Each path below is one point turned by a fixed rotation once a step. After each direction that follows a path, write how fast that rotation turns it, in deg/step (0 if it stays still).
Each turn is a multiple of 5 degrees from 10 to 175, or 0.
Each row of a path follows its step; steps can be skipped.
Path 1:
step 0: [ 2.01  1.23 -0.91 -0.77  0.22 -0.66 -1.04  0.32  1.79  0.29  1.12  2.45
  0.33 -2.09  1.49  0.36  1.73  0.99 -0.72 -0.74 -0.42  0.34  0.47 -1.75
 -0.35  1.90  1.46  0.87  1.92  0.03 -1.73  2.41 -2.51 -0.40 -2.84  0.26
 -1.63  1.75 -0.24 -3.47 -1.08  0.91  1.36]
step 2: [-1.60 -0.54  0.48  0.78 -2.91 -1.11 -0.69 -0.14 -3.03 -0.77  0.80 -0.62
 -0.44  2.37 -1.09  0.45  0.23  1.25  0.49 -1.60 -1.11  1.00 -1.22 -0.70
 -0.25  1.26 -2.68 -1.14 -0.28 -0.18 -2.08  0.36 -2.12 -3.43 -2.40 -0.88
 -1.76  1.13 -2.21  1.12  0.63  0.86  0.76]
step 4: [ 0.96 -0.12 -0.44  1.96  2.63 -0.51 -0.74  1.99 -1.41  1.91 -2.50 -0.27
  0.78 -1.50  1.22 -0.58  0.31 -0.84  0.15  2.54 -0.49  0.06  0.14  1.46
 -0.21  2.13  0.50 -0.69  0.16  1.16 -2.17 -1.26 -1.07 -2.34  1.44 -0.33
 -0.91 -0.11 -2.52  3.51  0.36 -1.87 -1.47]
step 5: [ 0.74  3.17 -1.66  2.28  0.13  1.52 -0.59 -1.62 -2.02  0.44 -2.49 -0.27
 -0.35 -1.55 -1.41 -0.33  0.62  0.53  1.73 -0.01  0.54  0.26  0.17  0.59
  0.04 -3.20 -0.45  0.48  0.93  1.63 -1.25 -2.65  0.02 -2.32 -1.74  0.23
 -1.35  2.43  1.76  0.97 -0.54 -1.55 -1.17]
step 6: [ 2.51  1.78  0.89  0.78  3.56  2.01 -2.44 -0.52 -0.08 -0.99  0.25 -1.79
 -1.94 -1.04  0.17  1.79  2.57  2.29  1.36  0.74  1.34 -0.53  0.74 -2.42
  2.22 -0.28 -0.39  1.73 -0.32  0.54  0.80 -0.42  0.63  1.35 -0.73 -1.20
 -2.38  0.44 -1.12 -0.13  0.98  0.02 -0.35]
step 9: [-0.84  3.35  3.51 -1.27 -0.47 -0.02  1.42  2.79  0.91 -2.18  1.38  1.30
 -0.45 -0.18  0.04  1.64 -0.13 -1.60  0.75  0.95 -1.03 -1.61  1.73  1.49
  0.99 -1.16  1.23  0.91 -1.29  0.71 -0.62  1.87 -0.49  0.58 -0.84 -1.62
 -0.42 -0.21 -1.83 -1.88  0.20 -2.12 -1.77]
step 10: [ 1.93  0.13 -1.60 -1.57  0.39  2.25  2.73  1.70  0.25 -1.85  0.30  3.64
  0.14 -1.53  0.44 -0.14 -0.10 -1.56  0.46  2.04 -1.54  0.61 -0.17 -0.61
  1.30 -0.34 -0.23 -3.47 -2.08 -0.93 -1.31  0.28 -1.84 -2.32 -0.53  0.07
  0.50  0.32 -2.17 -0.44  0.57  1.04 -0.10]
step 11: [-1.32  4.54 -2.70 -0.41 -0.42 -1.95  0.10  1.00  0.46 -0.16  1.98  2.19
 -0.34 -0.96  1.03 -1.67  0.66  0.04 -1.54 -0.13  0.60  0.32  0.07 -2.13
  0.99 -0.19  0.10 -0.17 -0.40  1.07  0.90 -0.11 -0.52 -3.31 -1.30  2.14
 -1.28  0.43  0.00 -1.04 -2.41  2.01 -0.26]
step 12: [ 0.61  1.51  0.55 -1.42 -0.56 -2.96 -1.49 -1.11  1.18 -0.82 -2.02  0.63
  0.78 -1.89  1.01  0.49  0.51  0.17  1.55 -0.50 -2.06  0.81  2.78 -2.58
 -0.30  2.02 -2.22  0.78 -0.64  2.19 -0.31  2.23  0.45 -1.03 -0.57  0.68
 -2.15 -1.44 -2.40  0.04  0.22  0.77  1.92]
Speeds:
[ 0.29 -0.34  0.11  0.66  0.23 -0.11  0.24  1.02 -0.11  0.02 -0.18  0.12
 -0.96  0.41  0.37  0.55  0.40 -0.42 -0.73  0.27  0.49  0.91 -0.82 -0.45
 -0.29  0.22 -0.17  0.53  0.51 -0.14 -0.54  0.44  0.45  0.16 -0.43 -0.17
 -0.12  0.26 -0.75  0.32 -0.33  0.38  0.29]	170
[ 0.29 -0.10  0.68  0.00 -0.24  0.30 -0.13 -0.77  0.63  0.79  0.10 -0.21
  0.58  0.05 -0.33  0.68  0.07  0.83 -0.52  0.23 -0.19 -0.15 -0.29 -0.06
 -0.27  0.46 -0.65  1.30 -0.06 -0.68 -0.05 -0.09 -0.27  0.12 -0.28 -0.58
  0.26  0.42  0.22 -0.83  0.17  0.28  0.31]	55
[-0.87 -0.55 -0.02 -0.32  0.61  0.29 -0.17 -0.01 -0.25  0.93 -0.11 -0.13
 -0.48 -0.26 -0.21  0.38  1.14  0.60  0.41  0.14 -0.42  0.79  0.37 -0.30
 -0.17 -0.96  0.52  0.25 -0.02 -0.15 -0.01 -0.68  0.30  0.46  0.24 -0.33
  0.23  0.07  0.08  0.35  0.09 -0.50 -0.60]	35
[-0.76  0.08 -0.30 -0.04  0.36 -0.18 -0.21  0.22  0.30 -0.80  0.54  0.29
  0.68  0.33 -0.18  0.25  0.04  0.46 -0.71  0.58 -0.76  0.54  0.05 -0.41
 -0.38 -0.44  0.51 -0.11 -0.40  0.67 -0.73  1.03 -0.27 -0.34 -0.03  0.13
  0.55 -0.09  0.50 -0.13  0.54  0.36  0.43]	35
[ 0.20 -0.29  0.14 -0.51 -0.73 -0.85  0.12  0.28 -0.21  0.35 -0.11 -0.48
  0.38 -0.62 -0.01 -0.59  0.31 -0.05 -0.30 -0.54 -0.79  0.64 -0.13 -0.18
 -0.28  0.42  0.24 -0.80  0.40  0.43 -0.08 -0.11  0.25  0.47  0.04 -0.59
 -0.21  0.19  0.02 -0.89 -0.21  1.16 -0.47]	25
[-0.10  0.51  0.76  0.44 -0.44  0.76  0.63 -0.55  0.02 -0.57 -0.29 -0.81
 -0.46  0.67 -0.67  0.80 -0.39 -0.56  0.83  0.35 -0.37  0.26  0.30 -0.28
 -0.38 -0.45  0.02 -0.51  0.56  0.56 -0.07 -0.23  0.02 -0.09 -0.22 -0.43
 -0.12  0.02 -0.29 -0.45  0.41  0.18 -0.01]	95
Path 2:
step 0: [-1.18 -0.69 -0.31  0.87  3.25  0.92  3.28  0.95  1.22 -1.90 -0.24  0.89
 -0.35 -0.51  1.16  0.93  1.73 -2.45  0.28 -2.07 -0.30  3.42 -1.88 -0.22
  1.99  1.18 -0.09  0.32  0.72 -1.31  0.17  0.58 -2.53  0.30  1.08 -1.62
  0.59  0.10 -1.39 -1.58  0.82 -0.89 -0.06]
step 4: [-1.93 -0.16  2.25 -1.08  1.30 -2.04 -2.23 -0.14  0.34 -0.07  0.63 -2.06
  1.99 -0.73  0.80  0.48 -1.50 -1.08 -0.78 -2.08 -0.69 -1.00  1.41 -0.32
  1.09  0.30 -0.03  2.14  0.87  0.35 -3.50  0.34 -1.72  1.78  1.53 -1.59
  0.07  0.25  1.52  0.13  3.34  0.12  1.51]
step 5: [-0.59 -0.57  1.65 -2.36  0.65 -0.49  0.92 -0.43 -0.68  1.04 -1.61 -0.63
  1.25  0.72 -2.26  0.41  1.68 -1.87  1.36 -1.29  0.81  1.68 -2.09  0.15
 -0.78  1.70  1.41  0.86  0.09  0.54 -3.11  0.49 -2.60 -1.79 -0.82  1.63
 -0.38 -1.33 -2.52 -1.37  0.10  2.76  0.32]
step 6: [-0.03  1.04  0.38 -0.95  0.53 -1.69 -1.29 -2.94 -0.55  1.49 -0.27 -0.82
  1.66 -1.91  4.02 -1.06 -0.79  1.19  1.04  0.57  2.27  1.72 -0.54 -1.06
 -0.20 -0.84 -1.53  2.65 -0.33 -1.73  0.23  2.39 -1.30 -0.65  0.81  1.63
 -0.64 -0.33 -0.80 -1.59  0.82  0.17 -1.80]
step 7: [-0.90  1.85  2.79 -0.62  0.01 -1.30  0.24  2.98 -1.10  1.21  0.95 -0.45
  1.57  0.77  0.59 -1.86 -0.47 -1.31  2.87 -0.82  1.04  1.29 -0.88  1.47
  0.21  0.40  0.05  2.43  1.67 -0.96 -1.76 -1.05  0.21 -0.72 -0.94 -0.91
  1.16 -1.76  3.27 -1.09  0.42 -2.17  0.19]
step 8: [-0.87 -0.46 -0.39 -0.29 -0.10 -1.03  0.14  1.86  1.50  2.26 -3.97 -0.10
  1.80 -0.14 -0.35 -0.57  0.36  0.91  1.09 -1.79 -1.43  2.26 -1.05 -0.88
  1.82 -1.29 -0.43  1.87 -1.17 -1.78  1.01 -0.69 -0.29  0.69  0.31  0.85
  0.06 -2.01 -1.40 -2.15  0.09  1.88  3.24]
step 9: [ 0.37 -1.51  0.76 -2.46  0.52  0.52  0.17  1.09 -1.00 -1.81 -1.12 -2.36
  2.12 -0.65  3.52  1.16 -0.67 -1.45  0.64  0.18 -1.68  0.69 -1.04  1.32
  2.15 -0.71  0.42 -0.15  2.09 -0.94  0.84  2.63 -1.48  1.71  1.56  1.89
 -0.14 -1.74  0.64 -0.94  0.76 -1.02 -1.53]
step 10: [-1.32  2.84  0.61  0.18 -1.57  0.14 -1.83  0.90  0.99  2.32 -0.28 -1.71
  1.75  0.69 -0.89 -0.29  3.14 -0.32  1.35 -0.72 -0.51 -0.19 -0.13  1.22
  2.76 -0.81 -0.35 -0.27  0.94  0.09 -0.72  1.20 -1.55 -3.48 -0.11  2.23
  0.50 -2.32  0.81  1.90 -1.37 -0.66 -0.57]
step 11: [-1.67  0.38 -0.70  0.71  2.78 -0.75 -0.03  1.09 -0.87  0.74 -1.49  0.07
  3.04 -2.53  0.78 -2.21  2.13  0.55 -1.89  0.83 -2.20 -0.14 -0.98 -1.36
  1.02 -0.11 -1.86  0.75  1.13 -1.56 -0.36  1.41  0.01 -0.28 -0.47  0.45
  2.72  1.08 -2.06 -1.89 -0.58 -2.01  0.74]
Speeds:
[ 0.44 -0.07  0.02 -0.32  0.32 -0.47  0.09  0.97 -0.01 -0.21 -0.06  0.37
  0.46  0.22 -0.07 -0.53  0.45  1.14 -0.07  0.01  0.63  0.22  0.39 -0.76
 -0.43 -0.03  0.00 -0.05  0.26 -0.32  0.25 -0.67  0.98  0.17 -0.09  0.34
 -0.14  0.40  0.96 -0.23  0.53 -0.38  0.70]	80
[-0.36  0.33 -0.37  0.53  0.42 -0.25 -0.02  0.06 -0.20  0.33  0.76 -0.11
  0.54 -0.10 -0.17 -0.18 -0.48 -0.65  0.68 -0.96 -0.25 -0.59  0.78  0.18
  0.24  0.29 -0.44 -0.09 -0.41  0.59 -0.03 -0.58  0.36 -0.52 -0.21  0.41
  0.05 -0.61  0.52  0.83  0.83 -0.31 -0.01]	120
[-0.21  0.23 -0.44  0.83  0.00  0.21 -0.01  1.43  0.34 -0.73  0.55  0.09
  0.44 -0.33 -0.11  0.41  0.96 -0.02 -0.71  0.06  0.01 -0.37  0.13 -0.09
  0.85 -0.03 -0.23 -0.90 -0.02 -0.11  0.27  0.35 -0.23 -0.07  0.69  0.09
  0.46  0.24 -0.37  0.18 -0.24  0.03 -0.33]	35
[ 0.25 -0.05  0.64 -0.32 -0.64  0.30 -0.38  0.68  0.07 -0.29  0.64 -0.42
  0.25  0.64  0.13  0.06 -0.79 -0.06  0.11  0.69 -0.06 -0.06  0.62  0.31
 -0.41 -0.62 -0.27  0.05  0.85  0.20 -1.06  0.14  0.15 -0.42  0.95 -0.69
 -0.18 -0.25  0.33  0.47 -0.14 -0.04  0.06]	135
[-0.35 -0.24 -0.52 -0.22 -0.01 -0.12  0.37 -0.12 -0.24  0.08  0.11 -0.33
 -0.17 -0.05  0.61  0.60  0.00  0.62  0.38 -0.30 -0.72  0.70  0.58 -0.03
 -0.93  0.88 -0.74 -0.38  0.24 -0.37  0.37  0.22  0.62 -0.37  0.74 -0.10
  0.17 -0.19 -1.13 -0.40  0.23 -0.25 -0.03]	130
[ 0.09  0.36 -0.59  0.27 -0.06 -0.30 -0.77 -0.25  0.56  0.41 -0.27  1.18
 -0.03  0.32 -0.45  0.58  0.02  0.43  0.75 -0.23  0.39  0.16  0.38 -0.38
  0.49 -0.01  0.70 -0.17  0.08  0.36 -0.30  0.42  0.42 -0.51  0.43  0.08
 -0.69 -0.76 -0.20 -0.32 -0.89  0.12  0.24]	155
[ 0.51  0.03 -0.15  0.10  0.70 -0.24  0.08  0.49 -0.20  0.56  0.17 -0.85
 -0.86  0.10 -0.72  0.08 -0.59 -0.17 -0.14 -1.13 -0.02 -0.08 -0.24 -0.20
 -0.04 -1.03  0.49 -0.17  0.87  0.33  0.32  0.01 -0.13  0.17  0.63  0.36
 -0.22  0.46 -0.46 -0.58  0.29  0.09 -0.04]	90
